Each path is a new rotation, seen through one point. The rows after it are directions, each followed by how far the rotation turns it, in deg/step (0 if it stays put).
Each turn is a multiple of 5 degrees from 10 to 175, or 0.
Each row of a path follows its step; steps can be skipped.
Path 1:
step 0: [ 11  -2 -39  23   1   9  20 -16  12 -17 -24 -49  37 -79  -3 -31 -26   8
 -41  12  -3   7  10  -5  18  17   2 -54   5  20  -9  -1  45   4  15 -36
   0  15 -36  74  22  34  -9  22  -7]
step 7: [-22  28  15  -5  -9 -34  33 -16  -2 -27 -27  25 -41  23 -17   6  -4 -39
 -39   4  -8  19 -52  38 -30 -23 -43  11   9 -61 -16  15   3  27 -33  -4
  22 -30 -17  59 -42 -33   3   5 -32]
step 9: [ 50 -15  31  52  -1 -21  -6  42 -15   0   0 -15 -41  27  -9 -32 -32 -20
   6  24 -44   4  13 -10  34  20  34  -6  41 -28  21  -3 -11  35  13  19
  -7 -59   2  40  36 -55  11   9  -4]
step 11: [ 27 -40  35 -42  -1   7   2 -57  12   5  -6 -32 -16  25 -17  24 -50  29
  17  15 -27 -36  10  17 -12 -31   0   1  45 -17  19 -25  49  19 -26 -33
 -32 -16  -5 -48  44 -18  -4 -42 -14]
step 12: [-25  16 -39  -3   3  11  64   2 -23 -54  -7  17  18  26  21 -59  -9  56
  24   9  14 -33   3  19 -26  13  -5   8  -7  52  -8 -46 -17  34  13   2
 -16 -20 -15   2 -13  46  41   3  34]
step 13: [-25 -23   7 -42 -22  34 -22  44 -10  47  19 -22 -19  -7   1  26  32   6
  20 -20  -1  14 -72  29   9 -33  44  26  46  23 -36 -37   1  22   2 -42
  14 -18  43  -2  -1   5 -19 -12  16]
step 20: [  3 -28  -1 -18  10  11  70  39  17   5   5  33 -33 -39   3  -4 -23  24
  17  39  51  -9   9 -27 -28 -19   5  12 -30  35 -29 -10 -27 -62  21  32
 -18 -27 -38 -38  35 -12 -15  -1 -20]
step 21: [ 16 -17 -12  44 -45  -2 -30  27  -2  -6  28  21 -30  46  21  22 -36 -44
  60 -36 -14 -13 -27  57  -5  16 -39  47  -3  12  -9  -9  -7  15   0 -30
  26   9 -15 -25  22  19 -16  39 -11]
Directions:
[  9  14   5 -11  10  25  -4  -2  -4   9  12  -3   2   2  13   0  -8   6
 -10  11   5  -2   1   5 -14  14  10   1  -2  -6   0  -8   4  20  -3  -1
  -1  -7  13   0  -5  -3   4   0   4]
20
[  1  -9 -18   5  -9  -3   1   3   6   2   6  -7  12   4   0   1 -10  -4
  -8   3 -11   7  -4  10 -16   3  16   2   5   4  13  13 -11   4   0 -12
  -5  24   4  -4   1   9   0   8  -2]
170
[ 17   4  11   3  14  -8  -5  12  -9 -13  -6   9  -3  15  -2  -5  -7  -3
   1   1  -3  -4 -18  -7 -18   4   4   1   4  -2  -1  12  -4  -2  -7  -6
   7  -7 -14 -13   6  -5   3  -1 -11]
25
[  7  -6  -4   4  -9  -5   1  -1  -4   2  11   3   5  -8   8  13   5  13
 -10  -8 -18  -5  -4  -1  10   6  -3   2  -2   4 -11  14  -7  17  -2   8
  -2 -19 -12   2   1  16  11   5  -2]
120
[  2  -4 -11  11 -12  12   7   8  -1   2 -13  -7 -10   0  -4   2   4  -9
 -12  12   6  11 -13   0 -11  -3  -4   3   7  -9 -10   3  10 -11   8  14
   8 -11   9 -10   2  13  10   2  10]
60
[ 19 -12  -1  -4  -4  -2  -1 -16  12   3   4   8   6  -6   2 -12 -16  -3
   1  -8   7 -13  -2  -4  -4   4  -7  14   1 -13 -15  -5  12  -2   3   3
   4  14 -11   4   8   3   2   8   9]
70
[ 12   2  -8   6   0   8  19   8  -8  -5   0  16   1   3  -3   2   3  -8
  17  -4  -9   5   7  -4   1   3  -6  -4  14   5   0  -2   5  10   0  -4
   4   0   3   4 -18  -7  -8  23  13]
125
Path 2:
step 2: [ 23  16   4  28  32  53 -19 -35  12 -25 -33  33   2  -6  10 -15  33   2
  12   4   5   5 -63  54  19  49   1 -17 -39 -32   6  14  66 -19 -12  41
  41 -13  28  26   5  21 -24 -13  -6]
step 7: [ 10  -5  -9  28 -30  16 -10  -5 -24  20 -54  16   6 -25 -28 -14  -3 -27
 -26 -30   0  -6  40 -15 -33 -35 -36  34 -20 -49 -13   4  38  10 -33 -15
  41   1  44  15  63  55  25 -32   5]
step 10: [ 19   5  -4  40 -14  47   6  -4   0 -26 -21 -34 -16 -35  14   5 -49 -12
   2   9  43 -26   1  32   1   0  12  41 -35  45  -7  47  14  -8  26  58
  32 -42 -10  -7  36  40 -32 -44  18]
step 11: [  4  39   6  24 -22  -7  38  53   6 -32 -25   6 -45  24  -9  26   5   7
 -14   4 -14  51   8  21 -33 -38 -15  -3  -4  24  -1  33  45 -27  27  56
  60  15 -20  40  -1  20  23 -46  -1]
step 12: [ 25   5  18  25  17  22  -2  62  -2  -2 -23  37  13 -11  18 -10 -12 -35
  37 -39 -29  24  -2   8  59  -3  -8 -55 -50  -7  11   5  17 -39 -14  18
  44  35   9  17 -40  41  48  -8  -1]
step 16: [  2 -27  43  79 -15   4  12   3  42 -32  -2 -14 -15  18  49 -15 -35 -20
  37 -44  52   6  19  23   3   5 -11  -9   3 -30  34   9   2  20  -9  12
  12  35 -19   9  58  17  -5 -12 -49]
step 19: [ -8 -12  11  46  29  50  12  55  -6 -14 -66 -20  13   8 -42  -4  16  38
   7   5   0  10 -10  35  52 -17  -1 -11 -34 -50  25  16  61  -6 -16   7
  19   4 -14   6  14  50  39   6   1]
step 21: [ 22  42  40  34  14 -39  -5 -23  19 -12  -8   0 -13  11  28 -27  -9 -14
 -13 -18  10 -50  -6  10  -4 -37  -2  -1 -42   2 -29  37   8  20  -4  83
  35 -44  14  50 -32  -4  11 -52  16]
Directions:
[ 24  -4 -11  -6   1  10  16  -3  -2  -4   2 -22   8   3  -9   9  -4  -7
   8   6   3  -6  -1  -1  -2 -10 -15   4   1  -4   3   4  -1 -10 -10  -7
  -6   0  -1   2  11  -8   0 -12 -13]
115
[ 12  -7  17  -3  -4   1  -1   2   8   9   1  -6   3  -1   8 -13  -2  -3
  18  10  -6  12  -9  10   4  11  -3  -7   3  -9 -16  15   0   0   0   5
  -1  -3   7 -13   6  -2  -4  20  -8]
100
[ 10  -2   3  14  -6  -7 -10 -18   9  -7  -3  -1  -3   7  -6   0  15   8
  -8   5   1 -13 -19   4   1  -3   6  -2 -21 -11  -2  -5  -8  11  -3  -1
 -11  -1   7 -10   3  -6  -7  -9   2]
60
[ -9   4  -4   4   9  -4   2  -5   3   6  10 -12   3   1   6  -8   0   2
  -7   5  17   0   8   9  -8  -9   4 -14  -1   2   7  10  -1   1   1   6
 -20 -28 -13  -2  -3   9   2   1  -5]
65
[ -9 -16   2  -8  -1   9   5  -2   1  -8  -5 -13   2  12   5   7  -4 -16
  -8 -10   3  -7  -3   5   2  19 -10   3 -13  -4   9   5   0   9   1  -2
  -7   8 -11  -7  -1   8  10  12  16]
110
Path 3:
step 0: [ 48 -32 -31 -21   5   8 -30 -20  36  22  12  -3  16  12  -1  18  -5  33
   4  -5  15 -53  30  82  31  36  27  25 -27  31 -37 -15  -7  13  38 -12
 -13  10  37  27   5  32   9  27   1]
step 1: [  1   9  28 -11  25  22  17  -2  57  52   7  36  35  10  43 -25  -2  17
  -7 -13   6 -22  52 -30 -21  34   2 -34 -36   1  11  26  32  29 -33  -8
 -15  34   8  -5   9 -66 -24  16 -38]
step 11: [-16  -3 -20  20   5  54  17 -40 -11 -11   6 -52 -84   8 -31 -11  -8 -10
   9  40  39 -37   4  -9  -8   9 -26 -14 -18  12  23  18 -19  24 -46  12
  20 -13 -10  30  16 -62 -20  -2 -27]
step 13: [-13 -33  84 -39 -24  -3  10 -18  23  -8 -25  -2   8 -46  11 -11  16  29
   2  -2   8   4 -23  15  28 -44  -1  32  13  -2  21 -11   0  -4  33  37
 -27  -3 -17  53  48  26 -26 -44 -29]
step 14: [  3  49  11  15  34 -24  -1 -16 -35  21 -51 -43  -8   7  13  -3   4   7
 -11  43  25  52  65  27 -25 -39  26 -12  26 -62  -5   0   2 -18   4   6
 -11  18  24 -36  25  11 -18 -18 -34]
step 16: [  8  25   7 -16  10 -17  27  26  53  25   7  -3  12  -8 -62  23   8   3
  15 -26  17  44   4 -12  33   2 -10 -52 -14  53 -31  10  28  38 -60   8
   5  49   9  35   4  11  21   0 -42]
step 17: [ 58   0 -29  58  35 -23  18 -20  17   0 -14 -32  -1  16   5 -10 -42 -18
   2  -7   5 -51  23  -6   2  -7  31  23 -52   9 -21 -31  25  -2  -3  -3
  12   6 -35  -7 -67  25  39  19 -43]
step 20: [-24  32  13 -34 -41 -29 -14  -7   2 -26 -19 -16   6 -43  58 -82 -30 -11
  31  -4 -16 -23 -20   6   8  19  -2  12  27 -51  -2 -32  19  -8 -18 -15
 -29 -10 -44 -13 -19 -22 -38  18  -3]
Directions:
[  2   8   1  -4 -12   2  10   5 -12  -9  -1   3  -1  -9  -4   8  -4 -14
  15   3   7 -18 -19   2 -13  -3   1   0  -1 -19   9   5   0  -7   2   8
  -1  10   4   0  10   6 -17  -5  -1]
45
[  6   2  -7  -1   4 -16  11   3   5   1 -10   7  -4  -7 -12   7  -6  -1
  -6 -11  -6  -8   0  13 -19   2   8 -16   6  10   7   7  -1   0   9   3
  -5   5 -11   3  -1   1  17  21  -1]
40
[  2  -4  -4  -9   0   1   8   5  17  -7  13   2   1  -8  14   4  13 -13
   0   3  10  -4   3  -2  -2   4   4  -2  17   6 -12   0 -12  -1 -14 -20
 -10  10  -5  13  -7   3  -8   3   1]
95
[  6  15   2  21  -8   2  -5   6   3   8  -6  -8  -1  13   9   6  -9  -5
 -14   5  -2   5  -1 -18  -5   6  11   1  -1   1   6   0  -4   8   5  -1
  -6   9 -17  -5  -1  10 -18   7   6]
140
[  2  11  18 -11  10  -2  -7 -20  16 -13  13   2   2  -3  -2   2  -4   1
   1  10  13   3  -5  -3   4  -1  -9  -2   0  -4  14   5   5  15   7   7
   4   5  -1   2  -4  -1   3  13  16]
145
[  9 -11  10   5   4 -15  -4  -3  -3  -8 -16 -10  -9 -12  -5  -4  -3  -6
   1   5  -8  -6   2  -9   9  17  -5  -8  -4  -5  -5   9 -11   6   8 -18
  -3  -3  21  -5  -5   3  -7   5  -3]
125
Path 4:
step 0: [-45  25   2 -50  29 -49  -9  35  36  -9 -46  -1   7  -1  -7   5  35  17
  20 -45 -18 -26  19  32   0  -2   5  10 -25   8 -26  27  38  35   6 -44
  15  18 -49 -37  60  -5  31  42  15]
step 3: [ -3  44  -2  21  -8  24 -16  80   7  24  27 -61  -2   8 -13  18  27 -11
   5  36   6 -15 -50  17  68 -12 -36  35  37  14  -8  23  40  -6  24 -37
 -31  -3   1  12  12  -3  47  -2 -20]
step 6: [ 16 -30  16  52  12 -12 -31 -43  29 -39 -59 -13  16 -23  -8  17  30  -7
 -29  -8 -36 -20 -16 -11  41 -14 -31 -19  71  17   2   7  35 -32  34   8
  25 -50 -13  17  19  45  -7   8 -30]
step 7: [ 33  72 -13 -10  34 -35 -35  51  38  12  17  55   6 -22  61  14 -21  -3
  12 -52 -45  12  22  -6 -12 -19  -5 -16 -52  17  10  -3  -6 -13  -7  23
  14  -4 -24  23  23  -5  25  17  40]
step 11: [-13  32  -2 -33  15  23   2 -24 -22 -31 -29  27 -12  54 -25  -6   3  29
 -42  48  23  16  51  17 -45  24   3   7 -56  10   6  49  11 -18 -28   1
  23  13 -11 -24 -14  21 -43  54 -44]
step 12: [-24 -18   3 -17  -8 -17  24   6   5 -27  15 -25   6 -86   8  19 -13 -63
 -23  16  37   5   6   8   1  26  34  -2   9  41   6  14  17  31  16 -90
  14  28  -7  40 -19  -8  25 -31 -31]
step 13: [ 22  -5   1  30 -15 -42  -2   7   2  50 -67  17 -12 -20 -24 -25  -5 -33
  20 -19   5   8 -48 -27 -36  58 -49 -15  18  10 -37  13  43   0 -24  28
  23 -73  11  -5   2  18 -34  -9   5]
step 20: [  6  -1  65 -24 -19  21 -23 -26 -37  -9  -4  34  23   8  -9 -35  24  59
   0 -40 -20  24 -65 -10 -53  31  13 -29  -8  39 -53  -8 -16   6 -14  25
  16 -35  -5 -44  12 -18 -29  -2  -7]
Directions:
[  2   5  20   4 -15   6  10 -12 -10   3  -5   0  14  -9   1  -5  -9  -9
   0 -13  11 -16  -2  -5  -1  10   3  -8  -1 -18   0   3  -4  -2  12 -11
  -3  -6  -5  -9  -4  -1  -2   0  13]
95
[-14  -9   6  -9   6  17 -16   2   2   9   8   6  -1   7 -15  -1  -7  -4
   5   2  -2  -7  -2   7  14  -1   1 -14  -2  11  -8   1   3   0  14  -2
   6   8 -12 -14  -5  10 -14   1  -5]
125
[ -1   0   8  11 -22   3  -3  17  -2  -2  -3 -22 -16   5   6   4 -15   4
  -6   5  -9   5  10  -5   3   8   7  -6  11   4 -18  -1 -11   1   1  -2
   4   1   3   1   9   5  -1  -4   1]
155
[ -8  -1  -6  10   2  -5   1 -15  -9   7   1 -21  -2  22   7  -4  -4  -2
   1   3 -11 -10  -3   5   2   5   6  -6 -13   3  12   2   5   0   9  -4
  -7   1   1  10   1 -22  -6  11 -10]
60
[ -2   9  -3   1  -2   1   1  -2   8  11  -1   0 -11  -1 -12  -1   7   7
 -13   2   8   3  15  -2  -5  -2  13   6  -5  -7 -10  -5  12 -15  15   6
  12   9 -16   6 -10 -15  11   0  10]
100
[ -7   2  11   6  19  -6   6  21   8   3  -4  -4  -2   5  -3  -3  -6   4
   5  -2  -5  -4 -13  -7  -5 -19   3 -10   0 -10   3   8  10  -3  -6 -10
  15 -12   3   6  -1  -6 -11 -10  12]
115
[  7   3 -10  10   7  12   1   3   8  12 -11  -6  18   5  -3  13  -6   4
 -10  13  10  -8  -3  -4  -8   1  -1   6  18  -9   4   4  -8   4  -4  11
   6  -3 -10  -3   1   1 -12  13 -12]
145
[-17   7   6  -7  -2  -3   4  13  10   5  -2  -7  18   1   8  14  -1  -7
   7   6   7   5  10   7   0  -1  13 -18  -4   3  10 -17   4   9  -2   6
  -6  -3   4  -2  -6   3  18   3   1]
155
